rotation ticks, each row followed by its count of ticks
The counts run from 0 to 534.
-183  -145  -71  -277  -261  -329  25  -15  60  -292  110  262  -102  131  112  2  -422  156  114  16  130  -375  77  -184  137  -25  -184  57  -30  101  -73  -213  -85  -60  -14  -121  56  100  301  -64  79  116  -382  -416  -461  95  154  138  54  236  410  -94  153  278  -478  152  -110  284  -43  217  120  -114  -90  49  -297  87  361 -> 523
-422  -43  102  -42  -284  -290  71  148  -301  156  -17  -137  -80  -208  -62  -63  -335  83  -71  -153  -41  -519  232  -137  289  199  -220  164  -103  119  111  -265  24  -287  -241  125  134  359  383  -124  100  55  -420  -4  -215  -13  -139  -19  -90  -2  373  202  403  269  -233  136  81  205  -44  -17  -130  236  163  24  -99  -42  62 -> 113
-55  -327  95  -66  -42  27  203  59  31  -559  -53  318  67  -233  8  -22  -253  47  -9  57  121  -499  231  80  502  32  -128  311  -86  -172  96  -339  -45  -41  -41  -52  -187  309  524  -31  322  113  -301  -128  -211  -84  -100  95  154  65  145  254  109  -59  0  47  35  75  -42  -108  -1  18  229  292  -170  5  405 -> 416
-180  109  207  -69  -196  -171  -151  -124  -180  110  -40  228  141  -152  -246  33  -467  291  367  -148  319  -295  -44  119  166  113  25  -56  373  -172  -192  -132  -63  21  72  16  -124  151  459  -99  260  -379  -268  -90  -209  -19  212  274  211  89  -103  179  80  8  90  441  4  -61  -192  133  86  -252  -74  8  -107  316  395 -> 57
-75  -199  -16  -363  -97  -128  163  469  -164  -202  -38  215  14  -110  -170  125  -291  195  33  -186  370  -79  18  -183  17  -196  -401  -78  86  -70  210  -398  -259  326  -38  -31  -56  -2  523  -84  311  -180  -428  -52  -179  -160  58  43  -30  27  157  110  42  -212  -288  -59  -46  -1  112  -103  62  -164  82  335  -108  98  456 -> 431
-262  -111  299  -207  70  -82  235  -72  -223  122  89  -58  -109  -123  74  -28  -182  376  -204  -167  18  -134  194  -27  166  318  154  -155  152  12  -100  -467  -55  138  -104  -76  166  155  152  95  409  -261  -737  234  -266  33  -89  -171  -147  306  33  274  45  364  115  100  176  123  65  -63  -124  -94  -28  247  199  207  -112 -> 462
-147  -298  179  -252  -121  34  -13  203  4  -340  -54  408  58  -106  -139  155  -468  435  9  4  42  34  115  -147  80  -240  -272  -149  78  98  34  -340  -120  199  58  -114  -246  65  267  95  93  69  -539  -27  -438  -21  148  130  -40  228  127  72  -39  -56  -544  322  86  126  -65  19  -39  -165  -39  235  -220  125  222 -> 515
-159  1  70  -207  -119  -83  160  48  -250  -251  -224  206  54  -219  -345  -42  -295  170  313  -244  344  -459  117  -14  225  54  23  -133  224  -213  287  -238  -95  149  -130  35  69  141  474  60  314  -422  -438  25  -73  -213  169  111  -136  22  86  100  92  -122  109  244  -145  -85  -121  -203  -72  -175  90  211  -109  223  367 -> 245
-102  -260  359  -213  100  182  -52  -109  -60  -349  30  396  144  -208  -248  18  -389  353  111  71  -86  -159  137  50  309  83  289  87  16  -76  -56  -378  -112  -7  36  52  -148  203  162  213  175  -115  -533  85  -368  -22  232  265  189  265  86  133  -120  80  -88  447  -29  90  -219  -113  -107  -285  41  169  -2  246  108 -> 69
-109  -109  24  -220  -35  -34  141  -188  82  -610  29  327  151  -148  -39  -24  -240  165  48  116  79  -523  175  -20  270  43  324  243  -22  -146  -46  -343  -53  8  48  -71  -114  201  154  84  286  -13  -484  -158  -262  -7  144  209  177  240  24  54  72  3  -117  530  -87  274  -162  15  -122  -203  1  306  -121  152  253 -> 74
-181  -18  188  -19  -73  24  53  94  -156  -185  54  225  264  -352  -185  3  -315  357  113  -152  198  -366  156  -66  276  -110  -55  207  92  -141  16  -306  -64  -5  15  35  -415  288  466  1  299  32  -387  196  -149  -192  -13  242  233  -144  -209  284  142  -296  -40  399  102  -36  -71  47  -36  -129  179  243  -91  159  367 -> 501
-507  -71  481  -365  -174  -306  15  17  -246  17  121  -2  253  -278  -39  -105  -101  -8  -259  17  -223  -268  192  66  100  334  49  -32  -232  -41  -67  -454  -18  100  -165  -65  -198  208  319  -150  8  52  -312  198  -395  112  -130  104  28  221  209  294  -15  254  -57  431  300  32  115  162  -247  25  13  79  134  -50  -44 -> 287
-244  -77  -137  -268  -188  -386  139  -31  108  -177  154  36  -203  81  201  -78  -404  174  104  -180  325  -353  12  -252  139  39  -184  147  90  132  -105  -297  -148  -6  -9  -137  175  21  387  -125  335  55  -470  -324  -335  98  74  -53  49  203  205  60  261  307  -310  -76  -110  355  118  214  247  -57  -77  129  -206  119  269 -> 7
-389  119  99  -431  -112  -362  96  6  -328  134  -59  56  -9  -209  67  -63  42  -79  -53  30  161  -458  193  103  154  290  25  98  -125  -237  352  -269  9  -103  -186  -28  342  186  449  -249  224  -254  -390  -13  -320  106  -95  68  -140  210  398  306  168  324  173  105  34  7  42  23  -58  66  85  76  -30  -180  103 -> 26
-102  -132  355  -281  3  28  -89  85  -406  154  95  419  -50  -102  -28  -2  -222  506  312  -126  87  -124  218  -11  294  -79  -296  86  -32  -23  346  -247  -31  -172  -108  -78  -63  135  395  159  7  -20  -495  199  -515  -164  30  246  35  105  277  194  57  134  -150  15  87  -128  -130  -41  10  -244  134  -154  -196  50  164 -> 323
-129  -126  86  -300  -196  -277  272  -192  -105  -508  182  230  94  60  149  -34  -18  116  -61  45  -7  -632  195  -94  199  64  212  233  -214  -55  -97  -427  -21  45  -10  -161  -190  128  59  51  148  83  -501  -165  -309  -128  25  145  166  152  188  -72  46  70  -253  416  5  343  -80  143  -190  -269  -51  160  0  146  274 -> 78
-222  100  281  -128  -273  -281  -136  -232  -277  64  42  265  153  -99  -206  -43  -391  217  435  -130  151  -450  42  122  198  171  97  -35  217  -130  -131  -132  -3  -63  -24  -5  -148  129  353  -26  64  -288  -237  -76  -289  -54  226  334  194  102  115  64  19  116  32  531  7  -43  -254  178  -4  -292  -64  -168  -90  297  331 -> 60
-146  -299  250  -240  -169  4  -4  235  -85  -299  -26  391  60  -78  -157  146  -422  458  15  -34  -30  23  143  -167  42  -218  -314  -167  53  124  48  -365  -94  175  22  -87  -312  83  234  149  48  77  -523  44  -466  -82  151  132  -53  222  124  55  -47  -57  -543  333  110  106  -74  -15  -117  -178  -30  191  -183  133  198 -> 514
-62  -420  457  -142  -20  47  -71  29  -164  -168  118  440  57  -142  50  19  -283  188  -15  165  -209  -218  191  216  444  141  -160  208  -209  -62  -27  -358  -17  -183  -32  -82  -253  287  385  56  13  138  -277  -5  -499  -12  -93  234  231  233  364  226  -93  275  -81  59  203  -20  -121  5  -23  -94  167  -40  -58  19  209 -> 409
-286  -171  288  -299  -154  -262  -173  163  -166  64  252  -42  68  -52  -270  -21  -530  160  -34  -71  -189  -133  -115  -201  71  111  -17  239  -136  248  -281  -488  -233  -80  -66  187  -33  67  174  -56  -5  -6  -381  8  -356  73  162  187  341  146  344  17  59  261  -472  301  -51  323  -35  112  -54  -175  -42  -29  102  171  42 -> 185
-281  -41  220  -357  -83  -283  129  132  -488  250  -24  42  -39  -152  31  69  102  12  -162  72  -2  -343  223  118  150  297  -39  30  -230  -212  315  -330  -7  -107  -228  19  252  227  304  -181  125  -280  -448  55  -297  43  -172  52  -179  221  492  295  127  346  94  92  141  11  -23  -89  -226  14  92  52  109  -182  88 -> 29
-134  -134  172  -165  4  33  137  100  -253  -188  -176  224  18  -247  -328  -21  -357  240  291  -262  315  -349  90  24  315  76  -32  -121  224  -182  246  -291  -126  154  -141  67  41  176  491  96  352  -400  -470  129  -93  -206  108  63  -57  3  40  177  45  -110  117  124  -108  -157  -85  -280  -46  -161  167  209  -73  252  352 -> 243
-42  -311  239  -389  -41  -158  252  144  -78  -333  332  143  71  33  157  68  -87  254  -278  0  -10  -143  71  -127  51  -38  -38  151  -194  31  -186  -626  -198  299  13  -196  -298  3  117  43  213  86  -552  16  -361  -128  -73  17  215  216  101  48  -112  20  -305  95  121  250  155  110  -87  -325  -23  264  155  157  248 -> 84
-65  -90  353  -22  -193  -216  -20  103  -421  199  276  83  156  -99  -109  109  -163  128  -6  40  -77  -441  79  137  303  148  -15  408  -170  -142  -216  -387  -39  -229  -54  112  -351  319  285  -138  91  -89  -186  29  -173  -138  -109  297  473  -86  236  149  91  47  -4  292  128  73  -162  124  -143  -232  145  -103  216  138  389 -> 492
-163  38  311  -168  -315  -387  57  1  -342  309  209  99  5  0  183  159  -156  428  -40  -139  -49  -49  123  9  10  16  -185  68  191  103  -277  -371  28  62  151  -212  -327  61  98  -117  156  -57  -448  70  -343  -40  -46  165  203  234  -63  276  136  159  -217  376  371  223  -46  324  -176  -277  -194  -99  91  165  72 -> 390
-25  -181  215  -235  -67  -82  -76  211  -134  75  7  237  98  -225  -178  349  -257  21  -161  266  26  49  -65  301  162  117  32  204  105  -272  -237  -394  -166  106  209  76  -83  154  360  -341  352  -407  -231  -146  -200  168  50  279  383  329  90  434  -24  116  119  261  153  107  -77  58  -35  -151  -37  165  159  12  269 -> 482
-85  -164  405  6  20  83  -16  172  -307  24  198  155  201  -275  -195  72  -283  372  -16  -88  26  -214  76  34  348  -1  -70  326  -44  -85  -148  -449  -118  -76  -9  134  -443  319  353  46  230  -32  -377  256  -171  -210  -65  235  402  -107  -42  277  38  -155  -3  239  162  -35  -103  -35  -91  -241  236  140  118  190  331 -> 497
-137  -77  272  19  -44  80  25  119  -176  -151  76  184  248  -369  -204  10  -329  355  47  -127  158  -322  143  -31  305  -83  -54  252  79  -114  -29  -346  -80  11  2  63  -430  292  440  37  311  17  -389  185  -134  -187  -31  219  296  -145  -223  294  128  -270  -20  373  100  -39  -80  1  -57  -165  196  252  -22  177  350 -> 500
-56  -397  201  -62  52  140  103  75  65  -496  -21  388  69  -258  -17  36  -317  112  -44  127  23  -335  200  124  517  47  -94  279  -103  -178  66  -380  -105  -54  -23  -37  -203  331  492  -9  277  131  -334  -74  -292  -26  -92  146  201  127  151  310  36  12  -7  6  80  31  -41  -160  -10  0  238  276  -152  10  322 -> 414
-222  -86  183  -384  -207  -499  163  18  -238  45  194  -70  21  162  -7  -98  -172  -50  37  -157  273  -426  -89  32  -21  309  -41  -241  -20  -93  -193  -357  -184  266  -164  -76  146  -40  423  -199  178  -351  -305  -252  -222  -20  -10  -30  10  96  402  -105  -81  298  14  -45  -88  -7  155  134  111  -201  -65  98  124  227  464 -> 353
-220  -72  149  -331  -59  -197  -145  276  -373  316  161  71  -91  86  -200  67  -378  332  54  -57  133  -125  -38  -217  -59  -15  -232  -104  -146  74  107  -329  -184  -80  -183  179  233  64  304  -48  -7  -259  -524  -58  -426  -9  124  100  -77  57  569  -93  42  278  -394  49  -182  11  -46  11  80  -194  20  19  -45  108  283 -> 442
-171  -85  34  -291  -198  -461  214  6  -120  -66  119  -31  -8  138  62  -68  -221  -55  39  -145  385  -458  -61  11  21  241  -55  -208  47  -123  -195  -337  -188  281  -120  -90  121  -10  459  -216  303  -340  -314  -345  -184  9  3  -49  -28  104  316  -64  -8  230  41  -30  -119  37  138  143  134  -181  -96  198  55  230  543 -> 351
-96  -156  337  -248  99  152  -76  75  -286  29  31  472  -46  -177  -55  58  -257  559  245  -50  114  -51  252  -18  296  -125  -228  60  18  -78  368  -243  -55  -128  -78  -39  -28  190  408  217  79  -71  -560  204  -522  -108  60  222  -24  173  246  226  30  117  -120  55  59  -150  -134  -125  33  -199  189  -3  -192  23  163 -> 325
-462  -86  116  -172  26  -32  -192  335  27  31  -7  3  138  -427  -239  -22  -497  76  -140  40  141  -147  47  -162  147  52  -200  150  -100  7  94  -279  -153  -116  -129  210  108  295  627  -213  241  37  -358  15  -320  244  -36  99  20  41  221  338  218  144  -191  120  -25  5  109  41  156  214  214  310  -177  -150  166 -> 106
-52  -446  282  -91  74  189  73  94  19  -436  15  408  79  -247  -37  44  -327  146  -42  148  -25  -268  212  134  503  46  -111  286  -101  -159  37  -400  -93  -85  -26  -26  -220  333  474  42  263  110  -336  -48  -318  -27  -93  135  234  190  150  319  6  50  3  3  105  25  -59  -141  22  -1  241  263  -115  6  285 -> 413
-333  112  -58  -72  37  -115  -3  -112  -70  116  75  -63  -107  -126  -35  -115  -391  324  38  -75  347  -493  78  -192  158  203  196  59  59  -18  -22  -201  -62  -194  -176  187  416  248  336  -32  352  -214  -640  -117  -236  161  106  -31  -124  71  199  64  319  374  -45  236  -235  158  -61  37  129  3  42  260  -130  125  186 -> 452
